Each row is where one point has got to under a steady rotation. How many steps took it there?
The counts run from 0 to 448.
[ 19 -13  32 -27 -29  29   2  54  18   7  12  32  16  18   1   1  13 -50
 -27  -9  30 -22 -43 -31  12  31  53 -21   3 -21  -7 -24  -4   1   8 -10
   0  10 -15  -8 -19 -12  16  28  18  -2 -22 -21 -10 -30  19 -23  12 -27
  43  27   8  17  15  10  34  18  21 -59  40  31 -17]
347
[-31  11 -11   3  46  22 -41  -9   6 -18  -5   6  19  -5  29 -28 -36 -10
 -20  28  60 -25 -26   6   5  24 -19 -24  12 -26  -3  -1 -11 -25  26  -5
  -5 -21  -8  38 -66   5  20  48  34  27  -8  28 -29 -57  28 -30  18   7
   0  13 -32  19   8  -5  18 -26  -7  56  -4  45  19]
410
[-18  21 -20  33  20   3 -43   0 -34   4  59 -43  -2 -15  67  15  33  -2
   1 -17  23  49 -48   3  -5   4  -4 -34 -22 -11  27  -4  26 -34   5  -1
 -23  42  37  15 -59  -7  36   7   4  28   0 -21  36  15   7   4  17  23
  12 -13 -52 -11   2  -7 -38 -20 -18   7  -5  22 -16]
153
[-33 -29 -33   5  15 -33 -13 -53  -7 -27  -5 -18 -10  24  -1  41 -11  21
  27  18  33 -19 -11  -1   9 -22 -14  26  38  23   0   0  10  26 -27  10
  31   0  22  24  27  21  -8 -31  -8  -6 -13  45  34  12 -28 -14 -21   2
 -27 -57 -45   6  -9  31 -46 -17  16  37 -14  23   0]
416
[-11 -10  24 -36  13  18 -17   6  -7 -23 -14  25  19 -17  -6 -39 -11  31
 -23  -5 -33   9  45 -18  18  -3  19  12 -17   9  14  -7   6   5  29  -7
 -35 -27 -28  24  39 -26 -43  13 -36 -51   3   0  40  29 -15  70 -25  -5
  26   3  -6  26  11 -10   6 -16 -10  -2  23  -2  58]
223
[ -4 -37 -18 -23   5   9 -24  27 -25   2  31 -22 -24  23  -1  22  16  19
 -32 -16  25   2  -7 -14  -4 -16  15  15 -27 -35 -27  13  25   4  12 -39
 -33  19  41  35 -37  19 -22  -3  13   7  12  15  59 -21   9   5 -13   7
 -20 -26 -44  11   7  17 -58 -39  12  32  37   6 -21]
15
[ -3 -29  25 -34 -28 -26 -34  13 -37 -16   2 -43  -3  28  -7   9  -3  39
 -30  15   8 -23   9 -47 -18  37  45 -17 -47 -15 -28   5  16 -19  16 -12
 -11  15 -29 -17  23  25  24  -2  -3 -40   0 -50  29   9 -25 -14  13 -33
   4 -10   8  29 -31 -22 -13 -30  32 -41  -5   4  23]
333
[ 31   8  27 -11 -17  29  16  -2   6 -18 -28 -32  12   4  10  24 -10  43
   5  48  28   2 -10  40   1  43  37   2 -24  15 -19  35  -3  -2  27 -30
  -1 -20 -17 -28 -15  49  14  21  -4  36  84 -14   5  34 -22  29   6  -1
  15  12  46   9  17 -25  -5  -8  10 -13  -1 -16  26]
229
[-44 -44  34 -11   2   8   5 -12  39 -14 -43   7 -33  17  13 -11  19   1
  -1  18  26  -1  28  24  25 -18   4 -41   7 -30  16  43   3  40 -45  11
  47 -19   3 -40  25  23  19  41  -8  35 -13  -2  20 -24  -7 -41 -35 -22
  13   6  10 -22  63 -20  -6  44 -24  22  24  18   3]
446
[-43  -7  41  18  26  27   5  37 -12 -11  64  -6  -5 -17 -10  29  25 -14
  22 -31  23  29 -10  -1 -37  37  45   8 -42  -1 -17 -17  30   3 -46 -27
   7 -17  47 -13 -49 -13 -27 -18  13 -42  16  10  31   5 -13 -12  22 -38
  23  -4 -32  22   2 -28 -24  -6  23  24 -42  31   4]
242
[-41 -26 -21 -16 -48  15   3  23  30 -41   3  30 -37  21   1  24  23 -39
  42 -17  29   1   9  22   5  -2  13  -6  10  36   6  16  -6  28 -51   6
  42 -52  10  -7   7 -22 -57   0   7  15  -6  36  14 -14 -22   0 -47   5
  14  21 -17   1  33  19 -27  13   2  14   5  -6  -1]
103
[ 10  41  21  78 -12  -3 -42 -24  12 -14 -13 -22  -4 -18  23 -10   0 -11
  30 -29 -30  45  14  60 -28  11 -30  12  20  18 -18  22 -19 -42 -11 -16
 -18   1  -9   9  -5  -5  14   5 -64 -12 -26 -22 -26  23  -3 -22  10   6
   2  20 -38  -2 -28 -19  11  13 -14 -39  32  -9   0]
290
[ -3  15 -30  -9 -47  25 -28  24 -19  -6  31  10  12  -3  27 -34  10  20
 -35 -25 -39  16 -26   0 -12   5 -16 -18 -33 -38  17 -38 -28 -26  13  36
 -25   8 -29  16 -10  47  32  -1 -26  19  41 -52 -19  37  22   6  17 -11
  -5   0 -11  -9 -27   6 -17  -6  11 -36  19 -32   3]
49
[-12  -6  31 -14  -9  27  -6  22 -11 -19   4   2 -17   7   3   4 -15  13
  43  24 -11  -6  42   4 -36  56  30  20 -46  17 -48  31  11 -14   4 -20
   3 -61  -6 -28  -9  -5 -39  30  37 -25  34   2  17  -4 -28  33 -13 -19
  14  31  -5  48   0 -37  14 -28   2   2 -17  14  52]
331
[ 10  -1   9   8 -14  21  -4   5   3 -36  -8 -33 -11  32  20 -20 -25 -12
 -17  37 -25   4   7  -7  25   4   8  26   3 -53  41  30 -13 -31 -13  10
 -10   8 -21 -36  -9  43  32  59  18  51  52 -17 -20   2   5   9  12 -14
  10  60   5 -55  21 -17  37  34 -39 -25  18 -16 -14]
46
[ 31 -69   2 -10 -25 -39 -26  19 -20 -45  12 -27   1  28 -49  37  -7 -17
   9 -13  16   0 -22  -9  -8   1  34  42  -8   4  13  43   7   4 -27  15
  -5  19 -11  -5  40  14 -18  27   3 -48  -8   0  15  -5 -46 -40 -35  10
  40  25  20  -9 -18  47  11  -2  -8 -20  12  -6  -5]
106
[-43  35 -53 -32  -4  34   5 -12  28  14 -19  13   6 -15   0 -10  11 -29
   4   4  12 -37  20   4 -26 -16 -26 -14  48  35 -35 -34 -12   6 -19 -21
  16 -27  43  28 -30 -27 -29 -24  11  21 -46  28 -22 -34  22  40  19 -11
 -15 -18 -43  21 -24  18   9  -5  27  -8  12  19 -38]
175
[-25  14  26 -13 -55  58 -25  54   0   7  16  23 -46   4   3 -27   4 -17
   0  -7  10   7  40  50  -9  46  23  -1 -15 -10 -83  29  -4 -15  24 -18
 -10 -44 -17   7 -36 -14 -21   3 -11  12   8   8 -34  15   1  -9   3 -10
 -12  25  -3  21  -4 -29 -32   5  13   6  46 -14  -2]
440
[ -8 -21  72  -1  51  44  11  24   2   9  24  11   9  -6 -22 -13  -7 -20
 -18  -3 -13  14   9 -17  33 -12  56  42  18 -41  21  -6  30  16  -9 -13
 -47  12  18  -7 -22 -13 -17   1 -30 -38   1  12  19  15  18  16  38 -54
  15  11  -4 -13  33   0  39  23  -8 -15   0  28 -12]
134
[-26 -29 -58  11  31  16   9 -48   1 -32   1  -2   0  29   4   1 -34  18
  -3  48  38  -2 -13 -31  47 -30 -12  21  12   3  35 -19  10  -1 -10  10
  22  26 -15  -3  -3  39  -5  -4   7  17  44  45  34  27  12  -7   5   6
 -13 -18 -51  -5  38  -1  -8   6  29  60  -7   7   6]
162
[-36   4 -15 -39 -36  47  10 -21   1 -34  -4  -5 -30   2 -16 -22 -12  20
   2   9 -47 -36  31  -7 -15 -25 -13 -11  34 -31  33   2  -9   9 -80  18
   4 -40  -2 -31  14   0 -15   3  -6  22  37 -18 -31 -25  -9  28  -6 -34
  -5  26   1 -45 -17  14   6   2 -13 -47 -28 -15 -41]
285
[-55 -24  11  12 -34  -7  -6   4  26 -23 -11  43 -11 -11   4  12   6 -11
  20 -40  29   1 -11  54 -13   0  -8 -42  14  30  -2  16 -31  46 -52  26
  -6 -67  18  26   5 -13 -13  -2 -47   7 -20  17   3  15 -10 -30 -26  11
 -10 -23  -3   8  11  20 -53  17 -13  24   1 -17  -4]
204
[ -6 -15 -36  28 -14 -10 -13 -13 -44 -48  26 -24  -5  -6  26   4  16  13
  13 -30 -39  56 -31 -16  -5   7  -4  30 -28  13  39 -29  -4 -32 -28   9
  -8  13 -21  -1  32  23  -9  20 -16 -29  39 -14  35  50 -31  30  -9  22
  28   0 -53  -7 -25 -11   5   2  14  -9 -11 -24  35]
151
[ -3  -1 -50  17   1  -3 -38  -2 -41  -9  13   3  -2 -15  -2 -11   1  10
 -42 -42 -15  25 -18 -40 -18   5 -23 -27 -18 -22 -24 -19 -13 -33  16 -15
 -34  48 -15  53  -7  11   1  21   0 -36 -43 -20   5  -1  57 -32  11  12
  -7 -16 -30  19 -29 -15  -6  -6  15  12  42  -5  22]
261
[ -7  13  33 -24   0  28  34  25  39   8 -21  26  43  14  22   0  31 -37
   8   4 -12  16  -7  16   3  36  16  23   6  17  13 -66 -19  -6  15 -34
  21 -10  20  -3   5  10   7  31  -4 -14   6  -9   9  12   2  50  -1 -32
  26   0 -35  46  19 -23  49  17  54 -12  43  18  30]
238
[ -2  15   2  -7  12   9   2  11  11   1  25   4  41 -24  -4  15 -28 -10
 -20  24  43 -32   4  45 -12  14  12  -9  -5  21 -21  -1 -16   9 -19   9
 -27 -54  41  34 -67 -20 -28 -16  16  26  -1  33 -25   6   9  19  64   8
 -13  -9  32  15 -20  40 -24 -18 -31   4 -63   4 -12]
67
[ -1 -21   9  20  -9 -13  17  25 -18   9  46 -29  12 -20  -4  15   3  -9
 -20  -1   2  39   5   3   1  30  64 -23 -37  23 -16  13   7 -29 -30  13
 -39  43   8   0 -22 -22  -6 -34 -11 -33 -12 -15   4  77  -7   6  81 -16
  19  -1  13   5 -11  -6 -19  38 -11 -42 -23 -11 -17]
142
[-41  17 -24  -7  25  15  -2 -76   5 -35 -51 -27   9  -5  20  -4 -22   2
  26  43   8 -24  18   7   2 -19 -27  -2  42  18  37 -25   4  -3 -28 -26
  31 -11   2   6  -1 -24 -18  21  -9  25 -15  21   2 -35 -20  61 -21   7
  24  -3 -35 -11  -1  14  50 -28   4   2 -19  24  -1]
73
[ 22 -25  48  25  29 -18 -41   3  33 -23 -28  17  41  13 -22  -3  -7 -40
   3 -15  11   8   8  24  30   4  23  33   5  -9  30  23 -10  22 -18  15
 -28   5  18  28  25 -21  -6  32 -21 -34 -32  30   9 -17   6 -24 -11  -9
  59  29  17  -5  38  45  40  14 -27   2  23  37  27]
208
[  6   7 -26 -15 -42  20 -33 -17  -5 -24 -10 -46  -1   6 -10  10   9  11
 -62 -25  29 -10 -17  -3  -5  -2   5 -26 -27 -29  24  11  -8 -16 -21 -31
  21  46  -9  17  -5  -9  18  27  -2  47 -22 -29 -18 -56   4 -59 -23  -1
  45  -2  31 -36   1  32   8 -22   4 -21  24   0 -26]
109
[-10 -14  24 -10   9  23  60 -10  37 -19 -42   1  18  15  10  14  -4 -25
  16  44  20  10  -2   6  37  10  32  51  22  21  10 -24  -6  -6  17 -18
  28  18   2 -37  24  39   2  41 -14   1  29   9   7  34 -16  28 -23 -19
  17  18 -20  26  30 -25  45  51  44   1  30   7  16]
237
[ 20  -6 -32  11  10 -12 -27 -27  -4   9 -17  -9  44  11 -25  -1 -26   3
 -37  42  39 -42 -12 -44  17  -7   6 -15  47  19 -25 -17  -5 -17   7 -24
   1  52 -16  15   4  -6  25 -14  -5 -18 -40  -7 -11 -10  29 -24  58 -29
   8 -15   1  29 -25  18  43   1  29 -40   1  28 -18]
172
[-13 -13  31  17   0 -27 -43  24  28  26 -24 -16  -7  10  19 -11  31  -1
 -21 -28   7  21  21  23  -4  -3  10 -45 -27 -28 -18  16  15  26   6   2
  -4  13  22  25  -1  10  25 -12 -31 -33 -62 -22  29   9  11 -54  14 -18
 -11 -33  -6   7  25 -15 -52  36 -17 -16  45  21   6]
444
[-10 -21   8  32 -25  24 -13 -14  -3 -18   1 -13 -14  37  -7 -24 -22  -9
 -21  17  33 -13 -12  15  40   1   3  36  17 -41 -11  35 -19 -28  -6  20
  15  29 -51  -1 -13  46  50  11 -29  32  24  10 -27  13  -5 -81  -1 -20
  -3  10   0 -25  33  16  -3   6  18   6  19  17 -23]
199
[-33   2  19 -10  -8  61  -4  -8 -16 -44   7  13 -42 -25 -15 -39 -37   2
  27   3 -45  -6  40  14 -23   6  -1  29  50 -22  14  14   2   0 -69  13
  -7 -47 -17  -2   3 -29 -50   4 -23 -10  30  26 -31  -7  -6  26  -6 -31
   1  38 -29 -46  -9  -6  11  -9  -5  -6 -11 -14 -22]
286
[-24  47 -19  -5 -15  25 -17   2  11  -5  23 -43   1  33  25   4  50 -33
   4 -18  22  33 -10   9  26  -4   7 -17 -29  -3  34 -26   1 -15  -5 -43
  41  52  12   1 -40 -21   2 -18   6  25 -15   6  15 -30 -15  17 -13  -6
  43   1 -29  -5  34  28   2  -3  25 -12  11  52 -15]
0
[ 10  13 -44  42 -31  22 -25 -80  -7 -17 -22  -2 -24 -15   5   8  -6  31
 -13 -29   6  39 -25  10 -12 -26 -32 -16  20  20  14  15  -7 -12  -5 -42
  12  18 -16  -9 -10   0   1  44 -22  41  20 -34  12  -7  19 -19 -38  24
  28   0 -29 -19  -9 -16  19   1   3  -9  50 -28  -2]
364
[-26  27  20  13  57  -2  -4   0  15   0 -11 -35  20 -36  36   5   8 -42
 -11  -6 -11  40  -5  15  -6  -2   0 -42 -10 -14  40 -17   4 -17 -19 -19
  -8  28  55  32 -13 -15   7  44   3   3 -69 -17   1  -3   4  32  31  11
  20  -2  -3 -11 -10  -9  29  61 -30 -15  14   4  -8]
145
[-15 -10 -76   1 -15  -7 -28 -41 -32 -11  -6 -31 -15   8  -3   4   4  37
 -64  -5  11  16 -29 -41  -8 -39 -26 -15   2 -18  -9   3   1 -37   7 -20
  -4  72 -15  33 -21  30  11   4   8  21  -6 -16  14  -5  33 -44  13  16
 -20 -34 -30 -15 -17  -5 -12  -6  35   8  33 -15  -9]
262
[ -9  12 -39 -20  18  -9 -16 -84 -10 -32 -41 -60  20   4   4   0 -16  19
 -14  42  -2 -23  -2 -18  24 -45 -13 -16  26  11  62 -20  10  -4 -16  -6
  18  34   6  13  20   5   2   0 -23  18 -26  -2   1 -18 -24  39   3  -6
   7 -34 -15 -24 -10  36  38  -1   9 -28 -18  25 -13]
72
[  7 -32   5  63  18 -26  17 -30  26 -17 -16   8  14  14  20  -2 -40  -6
  14  43  35  12 -31  36  32   2   9  -2  26  18  10  39  -1   5  -4  43
 -15  11  -4 -20   2  20  30  42  -9  17  20  13  14  59   1 -18  19  22
   3  26  13  -9  26  -8 -10  57 -38  22   5 -32  11]
54
